128 stands for zero in the data rows.
Every row has a hidden score from 0 to 40. What is each row's score? 20 is about the middle. The score is a weighted sum of the row's numbers plus the product of two more (or one squared), each taken from its middle value.
[136 136 149 149 136 106 141  99 134 121 146 135 160 135 137 157 124 121
 129] -> 21
[150 152 128 129 146 114 122 134 162 113 129 127 121 146 128 135 129  98
 110] -> 16
[174 170 127 139  74 125  72 189 112 127 149 142 105  66  89  99 136 141
 125] -> 24
[155  94  88 121 132 129 139 134  51 170  82 181  75 116 199  62 192 189
 114] -> 23
[151  96 113 115 182 164 119  91  90 125  93 102 113 116 116  77 153 126
 140] -> 20
[143 145 106 143 137  64  80 106 104 170  87 198 167 100 118 116 205 233
 105] -> 25
[167 252 140 102 111  30  95 198 182 252  77 191 135 136  76 185 169 156
 175] -> 31
[189 150  93  72  68  85  74 241  66 188 197 157  98 108 155 124 115 170
 170] -> 26
[133 167 102  72  68 157 103 204  87 157 183 170 123 122  89 114  97 140
 139] -> 22
[144 100 123 120 163 163 169 117 160  83 152  74 122 152 173 158  86  86
 118] -> 25
[138 133 142 137 115 187 155 161 101  67 155 113  89 123 171 124 118 103
 133] -> 24
[102  25  72 161 172 173 158  92  85  92  90  85  95 112 192  91 126 140
 109] -> 18
[127  94 124 145 136 139 133 110 146 115 122  57 102 111 158 132  95 127
 126] -> 16
[124 178 114 123 127 156  83 168  96 161 116 143  36  45 137 126 137 159
 165] -> 21
[148 122 124 157 106 161 117 175  57 122 100 144 121  78 120  86 129 153
 146] -> 23
[152  58 203 117 131 159 146 132 149 105 167 100 128 148 110  99 138 110
  89] -> 16
[ 52 146  91 135  70 168 120 153 100 196  77 171 152  89  85 144 143 195
 166] -> 30
[172 131 168 132  93 140  74 156 136 140 101 163  90  90 161 104 179 155
 140] -> 16
[119 102 143 121 153 139 136 129 147 123 114 105 125 121 139 126  93 130
 136] -> 11
[120 102 155 134 153 183 162  61 147  71 151  94 188 180 140 180  92  72
 145] -> 20
[145 159 147 140 126  98 120 122 141 177 116 160 168 155 117 164 119 138
 129] -> 28
[101 196  71 123 130 125  94 178 131 229  46 219 135 117 128 119 169 212
 123] -> 39
[121 183 149  93 103 146  87 125 253 157 155 208 192 142  94 202 179 157
 130] -> 27
[146 136  52 126 133 126  60 149 105 189  61 187 104 109 139  52 161 174
 123] -> 12
[ 72 144  93 146 157 115 159  86 224 126 100 132 134 161 112 217 100  61
 145] -> 14
[142  84  71 172 176 186 172 106 208 144  68 220 215 135  99  93 192 117
 125] -> 16
[156 103 168 186 127  55 114  91  85 160 165 101 126 134 135 151 138 162
 153] -> 24
[ 73 147 132 149 164 109 148 103 174 132 137 113 169 115  79 184  66 140
 132] -> 15
[ 73  65 158  82 138 131 173  80 135  82  94  73 128 121 153  96  97 117
 120] -> 11
[ 92  85 131 111 110 162 128 120  72  96 171 121 150 104 158 119  73 116
 118] -> 15
[162 148 125 125 111 139 106 155 114 166 147 117 122 136 120 145 137 129
 166] -> 18
[177 140 132 116 153  67 175  90 203 144  70 170 171 143 130 139 107 157
  95] -> 19
[131  95 193 101 134 157 121 136  56 123  63  85 113  78 129  36 117 142
 132] -> 34
[130 115 191  73 169 107 187  76 191 109 118 115 182 172 135 255  59 130
  91] -> 24
[109 200 159 132  86 147 119 150 108 133 147 126 134 100  99 127 110 103
 150] -> 23
[198 137 201 159  84  92  99 157 167 158  93 136 153  91 148 122 152 178
 119] -> 22
[120  76 209 110  85 157 105 162  92 136 186 138 124  75 105 144 115 193
 167] -> 22
[139 102  86 125  90 163 168 180 135 136 150 159  86 148 123 136 110 122
 125] -> 31
[110 108  96 128 141 109  87 105 136 170  82 120 147 102 114 145 209 170
 162] -> 19
[150 120 148  86 139 133 144 107  81 124  87  91 140 134 116  76 114 126
  94] -> 29
[124 135 142 111 165 125 172  70 181  89 125 102 181 176 144 132 123  74
  86] -> 19
[203 147 152 131  68 103 144 126 164 148 138 170 115  98 162 112 166  96
 103] -> 29
[ 93 161 135 129 145 109 117 127 140 129 179 154 120 147  84 135 138 118
 131] -> 13
[100 118  68 148 126 119 138 102  66 104  98 141 174 129 146 147 129 103
 128] -> 33
[111 124  66 118 207 118 137 104 156 102 153 159 138 172 129 147 137 102
 112] -> 20
[146 119 154 144 110 131 121 149 119 107 160 154 158 154 137 130 131 112
 109] -> 17
[ 64 149 152  56 165  90 154 111 150 124 111  91 186 151 146 135  82 121
  72] -> 34
[108  74 103 154 167 121 211  86 174  60 177 119 133 203 118 204  53  63
 145] -> 39
[150 127 109 148 135 103 145  97 184 128 130 141 115 158 202 179 136 129
 126] -> 23
[138  69 147 140 134 113 115 104 124 145 170  95 168 174 113 179 114 114
 136] -> 17
[119  52 115 188 182 128 224  45 162  49 150  74 221 201 177 126  90  27
  84] -> 25
[160 138 112 132 103 144  41 180  33 190  28 202  35  22 106  72 176 243
 153] -> 21
[131 206 136 135 111 120 110 172 180 113 152 166  84 110  81 165 151 117
 156] -> 32
[159 143 154 120 150  95 133 158 143 161 107 140  93 152 142 106 140 167
 115] -> 15
[  5 109  94  95 225 154 139  83 189 153 116 126  96 200 123 176  61 114
 110] -> 3
[131 204 183 144   0 121  32 224 115 193 114 151 105  37  45  98 173 167
 187] -> 19
[137 116 135 164 160 142 123  71 142 129 158 105 131 126 141 126 112 130
 109] -> 19
[108  49 161  80 180 145 248  48 133  96 120 109 169 206 185 218  67  98
 134] -> 23
[159 223 103 163   6  45  31 155 170 218 160 243 163 140   0 126 242 173
 118] -> 21
[122  47 117  88 157 128 111 143  76 135 109 130 149 133 166  53  97 177
  92] -> 10
[168 149 130 139  77  97 102 167  58 150 136 161  82  70 127  67 154 168
 132] -> 21
[158  32 127 154 176 125 189  33  84  45 163  53 129 131 206  86  65  44
  91] -> 24
[ 69  87 197 178 183  90 156  84  99  48 200  77 176 149 168 121 122  74
 127] -> 28
[197 139 124 132 139  85  97 123 148 176 121 210 112 126  96 181 179 177
 146] -> 37
[110 119  96 140 125 158 126 113  84 141 111 137 166 127  95 130 119 127
 137] -> 26
[142  91 125 136 158 199 130  70 116 141 106 139 174 172 113 175  82 108
 159] -> 20
[134 139 134 139 106 161  74 178  60 116 122 174  80  85 110  91 163 161
 176] -> 17
[134 243 125 119  80 127 116 171 202 137  81 175 137 133  88 145 157 147
 118] -> 18
[146 150 161 140 159 108 128 174 138 111 142  58  92 158 146 183  83 117
 122] -> 17
[160 213 102 151 110 119  68 147 144 154  89 148 110  75  82  94 172 144
 131] -> 20
[104 168 110 147 139 144 162 118 135 139 108 163 162 128 105 158 160 118
 151] -> 27
[133 143 102  86 166  94 202  87 194 140 129 151 159 219 123 221  88 156
  83] -> 29
[153 119 129 151 162 108 132 138 142 124 127 124 102 137 119 145  95 129
 125] -> 16
[ 70 101 137 109 173 181 144  97 143 124 123 122 148 142 110 129  71  93
 144] -> 9
[134  84  91 140 119 151 172 128  50  93 150 114 149 139 150  67  92  93
 113] -> 20
[111  62 117 127 185 131 220  57 154  65 144  87 163 180 166 107  83  62
  98] -> 16
[137 145 135  89 119  95 124 163 135 193 147 105 128 152 148 130 129 156
 106] -> 19
[130 162  99 140 100 116  92 168 157 193 110 174 138 101 120 150 178 174
 109] -> 21
[146 129 144 144 155  83 140 185 157 149 148 135 104 136 161 178 103  63
 157] -> 13
[155 105 137  95 125 152 157  95 170 127 111 116 174 195 125  85 125 104
 110] -> 13
[157 175 154  87  88 135 111 187 144 126 138 111  94  94 122  81 112 111
 143] -> 16
[110 187 131 100  96 138 111 143 150 187  83 134 133  57  81 105 190 123
 156] -> 25
[106 124  94 121 162 113  91  99 129 154  87 129 122  78 125 110 136 144
 127] -> 15
[128  85 125 160  77 103  95 121  92 129 111 106 141 106 119 111 155 158
 163] -> 17
[149 160 114 129 106 140 100 174 106 165 100 165 152  81  86 108 145 177
 100] -> 26
[141 146 107  64 138 170 104 107 144 170  77 149 159  96  69 120 199 172
  83] -> 27
[113  90 125 133 168 178 111 147  59  62 173  78  65 111 150  71  41 134
 115] -> 15
[ 92 105 124  95  72 219 161 153  77 102 129 130 157 137 126  78  85  98
 143] -> 15
[138 157 176 141 122 133 127 150 154 152 130 122 105 117 100 135 158 116
 145] -> 19
[138 161 179 109 104  58 123 132 157 176 100 215 104 137  90 128 170 181
 109] -> 17
[134 173 101 123  77 148  94 165 101 144 112 172 148 101  61  89 167 141
 163] -> 18
[152 110  95 123 138 147 114 133 127 113 144 148  84 125 128  99 144 158
 104] -> 38
[173  83 180 116 158  52 184  88 119 121  58 156 125 202 246 107 128 162
  49] -> 38
[ 64 110 140 129 170 193 147 124 136  49 254  87 149 162 134 139  90  78
 157] -> 21
[148  21 154 110 156 110  99 169  52  81 109  71 113 102 172  25 110 156
  55] -> 16
[ 59  79  74 107 150 172 185 108 149 116 137  58 117 187 160 158  40  98
 154] -> 9
[123 118  94 150 141 120  87 160 113 130 105 128  93 112 132  91 138 157
 135] -> 10
[115 104 109  80 126 165 152 163  89 116 123 106 108 128 111 138 124 142
 118] -> 23
[130 117 110 147  94 117  94 172 111 126 128 155  76 108 157  36 132 118
 124] -> 6
[159 106 126 165  93 140  75 182  78 122 121 112  60  77 143  95 160 171
 164] -> 18
[ 89 123 114 143 121 130 147 105 129 120  99 159 142 139 127  84 136 109
 153] -> 14
[150  53  54 138 185  91 145 120 121 122 128  97  69 163 196 108 114 120
 106] -> 17
[111 152 123 107 102 156  92 171 115 148 144 165 124 130  81 145 147 146
 143] -> 16
[120 100 137 162 112 166  94 126  75 121  79 121  67  82 178 137 145 149
 182] -> 18
[146 137 100 126  88 111  94 190 119 185 166 135  88 136  64 135 133 173
 164] -> 22
